500 stands for zero in the data rows.
Here are some numbered points:
[402. 379. 305. 611. 401. 592. 427. 475. 465. 518. 352. 566. 515. 145. 412. 603. 443. 438. 514.
 589. 541. 449. 722. 328.] 0
[582. 521. 644. 399. 562. 478. 741. 522. 402. 480. 599. 402. 492. 995. 716. 561. 458. 447. 422.
 491. 440. 578. 270. 602.] 1
[566. 497. 682. 447. 540. 524. 719. 477. 392. 497. 702. 398. 413. 929. 678. 526. 481. 441. 484.
 460. 445. 688. 248. 606.] 2
[378. 365. 390. 489. 456. 480. 554. 417. 347. 529. 255. 751. 428. 108. 447. 734. 388. 418. 466.
 655. 595. 416. 654. 265.] 3
[604. 454. 453. 717. 517. 652. 647. 451. 470. 701. 818. 328. 503. 601. 344. 553. 558. 444. 494.
 550. 357. 684. 510. 584.] 4
[550. 441. 437. 398. 529. 144. 447. 564. 754. 370. 409. 723. 679. 473. 627. 483. 574. 609. 455.
 573. 538. 259. 646. 441.] 5
[665. 484. 542. 601. 492. 440. 674. 447. 601. 624. 852. 423. 605. 886. 454. 426. 570. 577. 441.
 490. 395. 607. 473. 657.] 6
[507. 659. 518. 577. 422. 696. 495. 473. 536. 351. 239. 403. 418. 403. 519. 490. 418. 345. 330.
 522. 549. 558. 494. 551.] 7
[292. 597. 654. 244. 543. 395. 256. 581. 386. 321. 142. 620. 342. 163. 619. 463. 336. 556. 693.
 426. 720. 234. 570. 387.] 8
[335. 604. 619. 309. 554. 364. 318. 613. 392. 360. 210. 619. 382. 181. 629. 463. 301. 510. 691.
 457. 669. 237. 641. 345.] 9
[584. 523. 483. 597. 411. 786. 454. 424. 485. 544. 749. 264. 459. 711. 332. 386. 712. 492. 399.
 378. 446. 890. 199. 703.] 10
[583. 452. 466. 642. 530. 640. 630. 526. 422. 610. 758. 382. 481. 618. 483. 538. 564. 466. 567.
 473. 394. 683. 420. 518.] 11
[320. 553. 543. 327. 583. 303. 290. 611. 452. 406. 206. 651. 469. 175. 603. 536. 354. 464. 633.
 524. 608. 144. 680. 295.] 12
[598. 368. 391. 696. 542. 721. 668. 436. 420. 695. 750. 353. 456. 513. 371. 659. 577. 470. 512.
 604. 394. 681. 494. 529.] 13
[445. 393. 397. 284. 554. 170. 371. 652. 642. 427. 268. 817. 707. 474. 699. 544. 413. 678. 528.
 598. 608. 142. 730. 384.] 14
[517. 266. 382. 396. 628. 492. 482. 549. 580. 593. 689. 501. 594. 695. 440. 552. 766. 734. 567.
 480. 453. 606. 300. 562.] 15
New points follow, each followed by the numbers of its two nearest points above, nearest first.
[472. 418. 372. 624. 444. 595. 463. 456. 570. 536. 424. 536. 600. 308. 344. 590. 467. 347. 367.
 637. 452. 451. 648. 387.] 0 3
[689. 484. 321. 654. 406. 448. 557. 447. 692. 652. 742. 511. 718. 776. 341. 380. 716. 669. 381.
 475. 397. 627. 556. 648.] 6 4
[538. 535. 559. 504. 501. 312. 559. 458. 673. 373. 400. 640. 529. 414. 602. 515. 443. 471. 440.
 581. 516. 359. 606. 469.] 5 7
[369. 490. 540. 391. 474. 678. 316. 481. 489. 376. 250. 508. 396. 335. 507. 565. 401. 481. 392.
 542. 694. 558. 429. 548.] 7 0
[641. 675. 405. 657. 379. 481. 677. 484. 657. 446. 272. 618. 623. 481. 497. 438. 372. 344. 244.
 562. 379. 408. 751. 486.] 7 0
[651. 553. 550. 628. 485. 504. 654. 428. 598. 595. 799. 378. 606. 858. 458. 456. 538. 515. 396.
 479. 384. 617. 476. 659.] 6 4
[565. 585. 440. 617. 398. 705. 546. 510. 492. 374. 308. 371. 483. 455. 516. 491. 507. 400. 352.
 525. 540. 610. 493. 577.] 7 11
[394. 465. 479. 470. 446. 753. 366. 495. 449. 384. 252. 460. 384. 293. 453. 547. 437. 452. 449.
 564. 655. 589. 418. 497.] 7 0
[638. 496. 528. 630. 519. 523. 656. 423. 539. 593. 787. 383. 537. 801. 464. 458. 553. 545. 462.
 506. 433. 633. 467. 643.] 6 11
[517. 604. 506. 576. 449. 618. 588. 489. 485. 398. 264. 478. 449. 374. 561. 535. 360. 341. 390.
 569. 519. 488. 575. 492.] 7 0
[503. 503. 455. 405. 450. 330. 439. 559. 594. 329. 300. 558. 551. 461. 600. 503. 572. 524. 441.
 600. 602. 346. 570. 451.] 5 14
[418. 308. 268. 583. 441. 570. 408. 473. 528. 509. 401. 615. 535. 205. 352. 664. 470. 426. 461.
 618. 511. 472. 672. 336.] 0 3
